Rotation paths and how fast each direction turns (degrees a step):
Each turn is a multiple of 5 degrees from 10 to 175, or 0.
Each row of a path follows its step; steps can be skipped.
Rotation 1:
step 0: [  3  -1  -7  -5   8 -35  11   8   2 -14  -9 -10  27  10  10   0  -4 -12
  -5  -9   3 -15  -8 -33 -18 -10 -11 -31   3  14   1 -15  -7 -19   0  -3
 -20   1   3  20  -5  12   9 -17  11  33]
step 1: [ 16  12 -17 -27   7  -7 -11   0  -3  -7  24  19   7  28   2   3  -1  14
 -27  10 -22   6  12 -32  -3  -8 -18  -2 -11   2  -6  -4   1  -6 -13 -16
 -17 -20  13 -25  -4   8  -6 -16  -6  22]
step 2: [  3  -7  -6 -15  -3 -14   8 -11 -21   8  33  11  23 -15  -8 -23 -21 -16
 -13  -6 -13  26 -16  -5  11   8  19   6  -4  25  17   8   9  -7   7   8
 -10 -13  22 -24   0  13 -15  -3   4  15]
step 3: [-33  10 -13   8  -2   1   6  10  -5  16  46  -5  14 -17 -20 -28  -5  -6
 -14 -10   5  -7  -7   1 -15 -31 -13  14  25  -5  10  -1  -3  11  -2  -2
  -6   3  -5  -5 -13  15  -8 -18  -6   1]
step 4: [-12   5  12 -19  -1   5  -6  27  -1  -1  17  -8 -25 -33   0  -8  -2  12
   3  11 -10  12 -12   9 -14   6   9  -6  12 -26  10   7   0   0 -26  -8
 -14  -2  -1  11 -20  32   1 -16  21  24]
step 5: [-10  -4  -2   8  -8   0  -2  -3   9 -11  31 -10 -29  -9  21  -3 -35  -8
  -7 -14   3  17  16  -7  -4  12  -5  -8  -3 -18  -4 -16  17  17   9 -13
  -3   7  -9  -5  12  14  32   4  32  20]
step 6: [  0   8 -16   7   3   1   6 -11   5  10   7   0 -18  -1  16  15 -39 -24
 -10 -14 -22 -11   6   0 -41  17  17  27   4 -16  -2   7   9 -13  -5 -16
   5 -20   3   9  -6  -3  15   5 -16   5]
step 7: [  7   6 -14   6 -26   1   6   1  26  27  15  -2 -34  -4  11  15  -5 -33
   0   7  -9   4 -24 -25 -12  -4  23   5 -15   5   4   3  -4  25 -20   3
  -3   8  12  -2  -2  -9 -10   0  -6 -19]
step 8: [-14   4  -8   5   8  -4  -6  -8  -4  -2  17  19  -5   3 -13  -9  -8 -17
  22  21  -4  -9  -9  15 -16   0  28  -7 -15 -11  -5 -23   4  29  -5 -12
 -19   4   4  31  19 -22 -19  -5  14 -23]
step 9: [ 35 -13  13   0  -5  16   8  -4  -2 -20   7  -5 -17  -6  -5 -25 -16  17
   1  12   0 -13  14   9  -1  -1  17  28 -15 -15  10 -22 -20  14  -2 -21
  -9  20 -18   7 -11 -12 -12   0  -6 -23]
[  1   5  -5  -5  -7   0  -2   3   2 -11  -3   6   2  -2   3   6  -4  -8
   0  -2   6  -1   0 -10  -3   4  -1   1   3   0   0   4   5  -1  -3   2
   0  -3   3  -5  10  -7  -6  -1  -8   2]
65
[  3  -4  -6   5   0   2   7   8  -2  -1  -4   0   1  -1  -3  -3   0   5
  -2  -9   2 -10   7  -1 -11  -8   2   1   3  -1   4  -2  -5   0   3  -5
   2  -5   0   3  -4  -5  -2   2  -5   5]
125
[  8  -3   2   2  -2  -2   1  10   2   2  -4   1  -6  -4   4   0   0   0
  -1   2   1   9  -1   5  -3  -3   6  -9  -2  10   0   3   8   6   6   0
   1   1   3 -10  -2   2  -5   3   3   0]
135
[  6  -4   4   0  -6   7  -1  -6   3   3   2   3   5  -3   1  -2   2  -5
  -4  -1   1  -2  -2   3 -11   6  -5  11   7   8  -6   2  -2  -3   9   0
   0   6   2   0   0   4   0  -1   2  -1]
100
[ -3   3   4   7  -1   4   9  -1  -3   7  -1 -11   3  -1  -2   1  -3  -2
  -2   4  -2   3  -1  -6   2  -5   2  10   0   4   1   7   9   2   3   6
   3  -9   1   2   2   1   1   1  -7  -3]
90
[ -2  -8  -2   0  -1   3  -4   1   8   3   2  -4  -1  -5   2   0  -2   4
   9   7   1  -4  -6   4   2 -11  -2  -3   3  -4   6   2   3  -6   6  -2
  -6   5   5   4   8  -3  -4  -5  -3   2]
80
Rotation 2:
step 0: [  5  14  37   7  -2  22   9  24 -18   8   6 -23  -4  -7  -4   9  14  40
  16  18  -5 -18  21   9 -15  -1  -2   7  -6 -12  -3   1 -15  27 -15  -4
   0   9   6 -18   4  16   5  11  -6   0]
step 1: [  0  10 -12  20 -15  -2   3   0 -25   6  13 -17 -25  22  -2 -10 -26   3
  -8   6 -13   2 -16  -8 -12  32  17   7   9  19 -20 -10  -5 -21 -10  15
  12 -11  15 -11  12  -6 -28  -8  13 -16]
step 2: [  7   3   4 -11  27 -15  15  -2   5  10  -1   4  -7   4   9  22  -1  11
  24 -17  21  -7   2  22   4  12  -4 -16 -26  -5   9  -1 -30  -9 -25  -5
   4  -3  -8 -26   4  30   1   9  28 -15]
step 3: [ 22  10   0  14 -24 -20 -22   2 -15  -9  18  10   0 -16  -2 -33 -14  21
  -8  -4 -22  -2  -1  21 -15  11  -6   6  -2  -1   4   0 -34  -6  -3  -4
 -18   4  18 -13  26  -5   9  -5  -6  21]
step 4: [-21 -11 -21   5   8  -7   5  19   6  -2  24  11 -15 -10 -11  13 -14  -9
  -1  -6   2   5 -21  -5 -35  15  13 -21 -20  -1   5   4  -4   7  -1  -7
 -11 -17 -31 -28 -14 -20  -3  11  16 -15]
step 5: [ -5  14  -2 -33 -10  10  -2  22  -6   3  14  -1   5   5  -2 -23 -18  30
   3  11   3 -13  21  42   2 -11 -37   2 -30  -9  -9  -2  -6  15   3   5
   3   0  -4  -4   3   2   1   3  -9 -16]
step 6: [ 11  16  -6   6  -9  -1 -21  14   2  11  -9  -7 -13  -9 -33  -2 -19  -3
  -8 -24 -20   4 -16  -2 -31  11   5 -20  18 -27 -21 -18  13  -4   2   7
  10 -14  -6   6  25   1 -24   7   7  -5]
step 7: [ -3 -30  -8 -29  29 -26 -12  16  14   5  29 -12   8  16 -15   3 -15  15
  15  -5  26  -5   1   8  18   5  12 -12 -13   2  -6   5   0  -7  10   4
 -23  -1   7   3   2  25 -12  13   4 -18]
step 8: [  9  -6   7   1   4 -10  -2   5 -11 -15 -19  10  -1  -4  -8 -22   6  26
 -12   3 -24 -21   4  38 -24  -2  18  -7   3 -21  14   0  -9   2  27 -12
   0   9  -5  24  16   9 -11 -22  16  15]
step 9: [  2  -7 -28 -11   2   0  -9   7   2   7   6  -7   0   3 -15  12 -23  -7
  -1  13   4  -6  10 -28 -19   1  12   3   4   6  17 -15   4  10   0  10
 -48 -18 -23 -14  -7   1 -34  -8  12  19]
[ 4  3 -2  2  7  2  5 -2 -7 -4 -5  0 -6  3  5  4  3 -1  0 -2 -1 -5  0  3
  4  1  6  7 -5  9  3 -6 -4 -4 -5  1 -8  2 -1 -9  5 -3 -1 -3  4  9]
45
[  1   0  -1   2  -3  -4  -2  -4   4  -4   8   4   0  -7   1  -3   4   5
  -3   2   3  -1   3   2  -3  -2  -3  -4   5   5   1   4  -3  -2  -1  -3
  -6   5 -11   0 -12  -5  -2  -5   7   9]
70
[ 0  7  2 -2  1 -3  1  5 -1  9  0  4 -2 -5 -6  4 -2 -2 -7 -4  5  2  7  4
 12  6 -3 -5  6  4 -1 -3  3 -8 -5  4  8  1  1 -1 -1  2 -5 -2 -2  1]
80
[  7  -2  -1  -1   3  -6  -7   0  -3  11   3  -2   0   5  -2   7   7  -3
   5   1   4   4   5  -1   1   3   3   3  -2  -3   4  -3   3  12  -7  -2
   0  -4 -11   0  -3   1   4   2   1   1]
155
[ -2  -4  -1  -3  10  -3   5   2   3  -1   3  -3   2   1   1   1   1   4
  -2  -2   4  -4  -2   2   5  -4  -4   7  -5 -10   6   3  -4  -5  -1  13
   6   4  -3   1  -5  -4   6  -2   4  -5]
135
[ 2  4 -3 10 -2 -5 -6 -1 -7 -5 -3  4 -1  0 -8 -3  7  3 -2 -3 -1 -5  5 -3
  1 -6 -1  4 -2 -4 -3 -2 -9  9  4  1  8  3  2  0  2 -1 -5 -6 -6 -1]
140
